One vector is turned by the same rotation once a step. Each row is the vector after some number of steps, and that number follows the row.
The counts run from 0 to 867.
[124 149 127  99 124 130 150 114 111 129 145 113 115 118 137 118 116 118
 112 151 125 177 138 128 152 127 153 225 149 136 142 112 109 117 103 161
 164 137 141  89 133 104 182 162 102  90 135 123 162 127 142  74 136  54
  88 122 138 122 147  75 105 126 148 140 106  90]
22
[172 142  94 108 122 122 157 114  72 125 164 116 118 140 147 127 131 141
  87 179 143 138 145 131 114 113 151 217 135 124 139 137 127 127 119 129
 130 149 130 136 150 100 154 198 131 145 128 126 135 100 147  92 182  86
  80 142 139 131 132 141 142  98 146 134 101  95]
542
[141 129  98 112 148 121 156 121  98 119 119 113 121 147 145 117  94 119
  91 181 171 148 168 126 119  84 133 173 123 167 146 141 131 122 127 154
 134 154 150  83 137 126 123 176  91 114 200 119 125 159 122 114 167  93
  82 168 145  97 128 138 152 129 130 161 118 109]
7
[154 153  74 134 126 102 154  86 124 150 118  92 136 113 130 104 134 158
 158 169 134 110 128 125 126  68 124 137 152 138 157 132  85 121 110 136
 112 187 130 106 136  86 144 172  96 124 154 124 162  90 138  93 198  73
  83 160 168 133 137 139 170 110 165 130 115 116]
187
[146 146  98 126 126 127 171  97  88 144 143 107 140 118 149 129  95 111
 101 173 148 137 130 147 126  99 142 187 138 114 154 130 144 108 106 132
 105 157 108 116 156 112 137 196  82 144 162 130 149  97 141 131 166  49
  78 170 143 134 115 116 140  99 122 109 102 130]
148
[151 180 141 125 140 129 146 131 131 127 104 115 127 103 131  58  80 139
 137 141 130 138 140 134 129  79 134 201 133 137 123 131  91 123 101 129
 152 161 146 108 141 113 121 176  98  76 166 161 130 116 131  92 144 122
 101 142 149 104 176 118 112  75 154 147 121 116]
779
[147 151 102  97 143 116 146 112 121 144 110  98 130 150 135  92 118 138
 149 147 152 146 147 149 143 109 141 210 168 158 137  89  89 120 118 146
 160 154 147  99 134 115 126 159 114  58 155 135 125 103 144  88 157 109
  65 123 146 113 156 121 130  92 157 159  96 112]
711
[110 133 141 138 158 126 157 100 102 135 109  95 141 115 159 120 131 122
 154 142 158 185 125 176 127 108 117 209 132 125 136 165 111 120 115 161
 126 150 128  98 147 135 136 185  65 102 156 158 158 139 121  95 161  81
 115 121 144 123 148 109 145  96 121 128 123 102]
562
[148 159 115 115 160 123 147 140 114 118 109 105 107  99 130  46 120 163
 133 137 116 148 128 120 121  81 156 199 116 158 114 146  95 113  97 131
 144 150 153 127 142 109 157 175  98  78 119 142 146 114 120  81 161 112
 108 111 170 109 150 129 139  97 175 154 115  83]
451
[167 156  94 114 133 115 170 113  74 132 139 110 115 134 155  86 117 148
  91 193 139 135 157 141 114  94 144 207 145 137 130 133 106 138 137 121
 131 148 152 133 136 107 130 193 135 131 130 142 123 103 137  91 186  97
  82 132 142 113 115 138 146  93 144 150 104 105]
144
[146 138 113 107 135 119 166 101 119  93 124 113 149 141 144 114  98 152
 108 191 136 141 157 156 138  95 144 197 139 122 142 136 137 100 136 143
 123 175 162 102 118 113 133 162 104 106 173 158 125 154 103 107 134  85
  96 121 160 101 131 104  94 106 110 185  87 114]
423
[168 177 124 112 119 151 153 152 143 119 128 132 125 107 115  89 119 142
 127 141 126 153 135 117 122  77 147 206 122 131 145 141 116 100 102 134
 142 147 134 124 149  78 171 159  83  84 119 111 164  95 131  84 130 108
  90 122 143 121 173 120 138 102 172 122  98 105]
18
[161 174 134 108 125 149 158 123 162  89 146 143 154 110 130 138 110 153
 148 159 155 133 143 174 133  72 110 178 123 115 143 174 132 103 135 171
 142 163 131 123 101  82 152 128  89 112 148 142 119 121 104  77 126  97
  89 162 191 120 167 125 103 140 132 170 101  95]
134
[138 139  95 107 148 129 149 130  98 109 127 124 122 128 145 112 143 158
 115 138 151 177 135 130  94 111 149 215 104 131 143 140 140  85 121 148
 129 132 133 126 151 106 168 176  71 105 143 111 158 137 118  62 148  97
  98 101 132  87 133 133 147 119 155 136  92  80]
127
[156 173  92 102 121 131 151 107 119 139 120 129 141  94 143  94  95 128
 139 176 118 135 116 103 132  69 148 146 119 146 165 105 114 105 102 134
 124 147 115 110 146 104 150 164  62  85 154 127 143  73 152  97 158  88
  78 141 157 102 136 120 163 106 158 108 124 101]
587
[158 170 101 129 119 136 168 134  96 128 121 134 144 106 143 124  88 155
 104 175 118 148 120 143 111  76 150 169  98 128 161 167 150 114 118 138
  97 168 134 143 141 101 158 159  60 130 150 128 138  89 118 118 137  64
 107 166 140 115 121 112 142 121 149 106 116 133]
150
[139 163 105 139 126 110 161 119 122  95 119 107 140 118 132  99 102 160
 140 202 136 140 145 174 118  75 115 180 132 127 118 175 120 146 148 154
 126 194 168 145 107 126 143 148 100 138 139 152 110 114  88 121 151  73
 101 150 171 120 136 122 126 120 130 143 102 135]
358
[156 145 108 126 161 132 156 110 153  76 115 137 139 104 128 110 107 145
 139 149 168 137 137 159 101  50 136 145 105 150 139 158 135 109 122 172
 112 167 135 118 120  88 148 144  78 105 162 139 117 132 106  77 134  94
 109 174 171 120 138 152 138 130 158 171 124 102]
773
[152 155  89 145 144 160 172 116  84 119 117 116 124  96 138 126 135 130
 117 155 133 165 115 141  98  82 155 182 136 128 146 141 121 129 127 144
  95 155 134 124 147 101 155 193  90 140 159 141 141 100 133  91 185  76
  94 160 133 131 107 121 170 124 147 115 143  95]
477
[130 134 103  84 124 113 164  95  92 127 144 115 120 140 141 134 107  99
  85 197 160 157 143 142 133 114 140 172 129 159 150 126 114 152 121 174
 153 124 136  96 116 132 155 162  88 128 150 127 128 123 156  85 148  61
  72 147 139 121 136 118 146 144 139 121 136  89]
835
[139 131 100 101 139 108 147 111  92 141 130  93 109 140 129 121 128 104
 110 172 165 148 154 115 142 116 123 179 116 182 136 151  98 133 117 167
 167 136 144  84 114 135 147 161  99 120 158 118 142 142 142 101 177  76
  82 179 156 130 147 122 130 154 158 158 134  95]
5
[134 134  98 102 148 108 138 122 133 111 113  96 119 125 111  77 136 122
 129 141 113 163 144 127 137 123 154 180 118 175 122 114 102 106  99 170
 161 152 137  89 114 120 165 144  83  77 141 110 150 125 116  96 140  72
  82 146 168 126 141  97 125 138 176 157 126  93]
486
[140 163 114  98 133 110 156 110  97 132 105 113 118 148 145  92  77 113
 107 217 149 137 171 142 132  97 134 188 124 168 130 144 113 158 136 155
 147 157 175 107 139 142 105 159 100 109 166 140 101 132 139 104 166 102
  80 162 137 107 146 130 133 111 143 145 125 124]
74
[147 176 120  64 118 145 166 131 150 120 136 138 135 124 137 108  93 121
 108 172 148 157 151 151 152  98 156 203 127 150 147 109 124 102 101 140
 168 131 142 112 124 115 143 143  90  64 149 130 118 118 132  87 103 101
  73 130 151 112 162 108 109 112 143 152 103  94]
746
[156 147 114 136 165 127 145 100 149  95 105 118 126 101 134  95 112 154
 140 130 149 156 139 155 104  64 130 147 109 151 138 170 112 121 126 186
 131 174 138 112 114 101 151 151  76 107 141 153 116 118 109  84 154  91
 119 169 161 121 156 146 126 122 172 173 137  86]
774
[149 136  94 138 153 128 161 110  85 120 102 117 124 126 146 110 100 136
 111 169 170 153 146 133 108  76 124 186 113 147 150 153 134 131 134 149
 115 157 143  98 153 135 120 194  67 123 196 120 126 141 129 104 162  97
 103 160 133  99 134 145 168 107 132 137 114 124]
406
[132 144 121 105 119 107 156 115  82 119 141 106 130 109 136  69  91 124
  91 185 150 115 138 103 110  83 131 184  95 153 146 145 112 117  93 111
 149 142 134  93 157 125 122 188  77 113 162 146 150 131 144  98 168 113
  90 143 145 116 154 125 148  80 144 145 103 101]
298
[153 162  86 143 127 135 147 146 126 117 122 122 134  85 126 118  85 134
 144 144 119 154 124 128  93  83 147 174 109 133 159 142 141 104 100 152
 105 174 119 117 159 106 157 176  61 110 159 108 136  88 118 119 141  80
  91 166 150 120 145 122 164 103 156 100 117 128]
83
[147 204 110 110 125 156 157 146 150 129 125 136 141  86 111 103 123 117
 145 129 126 162 121 120 128  82 142 172 128 140 149 134 135  99 103 137
 153 136 131  90 124  89 164 153  77  88 161 125 141 101 118  86 132  87
  83 172 177 130 155 105 148 123 139 146 126  93]
811
[139 147 121  97 123 120 158 124  78 117 154 120 123  99 137  97  85 116
  79 178 155 137 131 118 108  86 149 193  79 139 143 151 140 108  85 125
 137 132 114 115 145 101 148 183  66 114 147 130 154 131 144  97 142  92
  98 129 149 105 139 129 145 100 131 132 106  99]
697
[146 168 115 129 142 150 168 132 129 101 120 142 158 101 132 122 113 154
 158 154 148 168 120 177 103  88 122 211 122 101 144 156 142  87 119 148
 128 149 126 140 145 111 141 162  59 115 149 147 123 106  99  83 139 104
  90 127 158 104 138 128 152  91 118 137  96 113]
565
[154 161 103  90 106  92 147  97 128 123 118 106 152 133 133  95  96 128
 142 214 128 131 149 125 137  96 132 139 122 154 138 115 104 139 121 147
 152 167 145 109  95 129 127 128  83 107 168 132 118 108 116 103 159  78
  66 159 183 107 145 128 133 125 141 143 124 117]
795
[149 156 124 120 138 125 165  91  56 158 139  89 113 118 168 108 112 135
 102 179 131 145 120 140 142 108 133 197 141 130 141 148 100 147 121 136
 128 156 141 120 139 129 145 202 115 135 156 156 137 100 152 102 186  55
 106 153 146 132 115 118 129 117 145 120 124 103]
146
[157 165 119  92 151 132 155 125 153 128 129 113 132 120 129 101 154 160
 137 138 132 160 128 157 140  86 124 163 123 157 145 143 102 124 116 176
 156 156 133 124  93  91 164 120  93  69 110 138 120 104 124  78 129  62
  96 157 169 136 163 104 100 141 184 159 121 117]
310
[145 155 129 109 115 108 156 121 108 138 142  97 107 151 126  96  88 144
 112 182 148 127 163 155 126 104 121 223 138 147 126 143 102 148 127 138
 147 171 145 127 142 110 143 181 132 116 129 136 125 123 137 112 152  97
  89 155 136 135 170 139 113  93 161 148  82 131]
142
[158 193 127 101  94 123 152 113  96 151 118 121 154 114 166 119 105 145
 162 178 114 125 111 127 138  86 103 182 146 120 140 144  99 114 110 129
 143 157 133 139 118 122 151 145  58 104 150 135 136  72 134  97 166  77
  84 147 175 105 156 117 120 103 132 108 109 125]
828
[150 160 107 109 128 125 167 103 111 109 151 127 150 100 161 129 119 155
 132 186 128 149 111 184 126 101 126 190 130  88 138 161 126 116 111 154
 116 161 118 159 118 110 166 149  82 135 106 150 132  89 108  99 137  50
  85 130 175 128 125 117 133 116 133 128  98 118]
392
[133 184 132 105 127 133 156 136 158 129 138 121 143 115 112 109 109 131
 147 155 130 150 124 164 129 106 111 187 120 137 139 130 113 116 110 158
 165 162 131 109  96 120 150 120  76  87 155 145 126 106 113 104 111  77
  69 162 170 144 170  91  97 115 140 149 111 138]
638
[142 185 106 125 153 160 160 116 114 111 114 125 143  88 139 108 132 127
 167 134 106 182  92 164 113 101 138 191 120 109 141 131 120 103 112 149
 140 143 128 117 116 128 159 159  52  93 163 160 128  96 125  89 144  72
  95 150 171 124 137 101 137 122 117 147 133 112]
238
[176 169 105 105 148 123 155 108 163  90 111 121 143 133 120  84 124 172
 135 140 136 147 153 151 106  76 135 157 128 145 144 130 115 113 143 158
 135 177 144 124 109  82 153 132  78  82 141 141 106 113 108  72 127  93
  88 142 163 115 161 133 118 114 170 168  98 117]
707
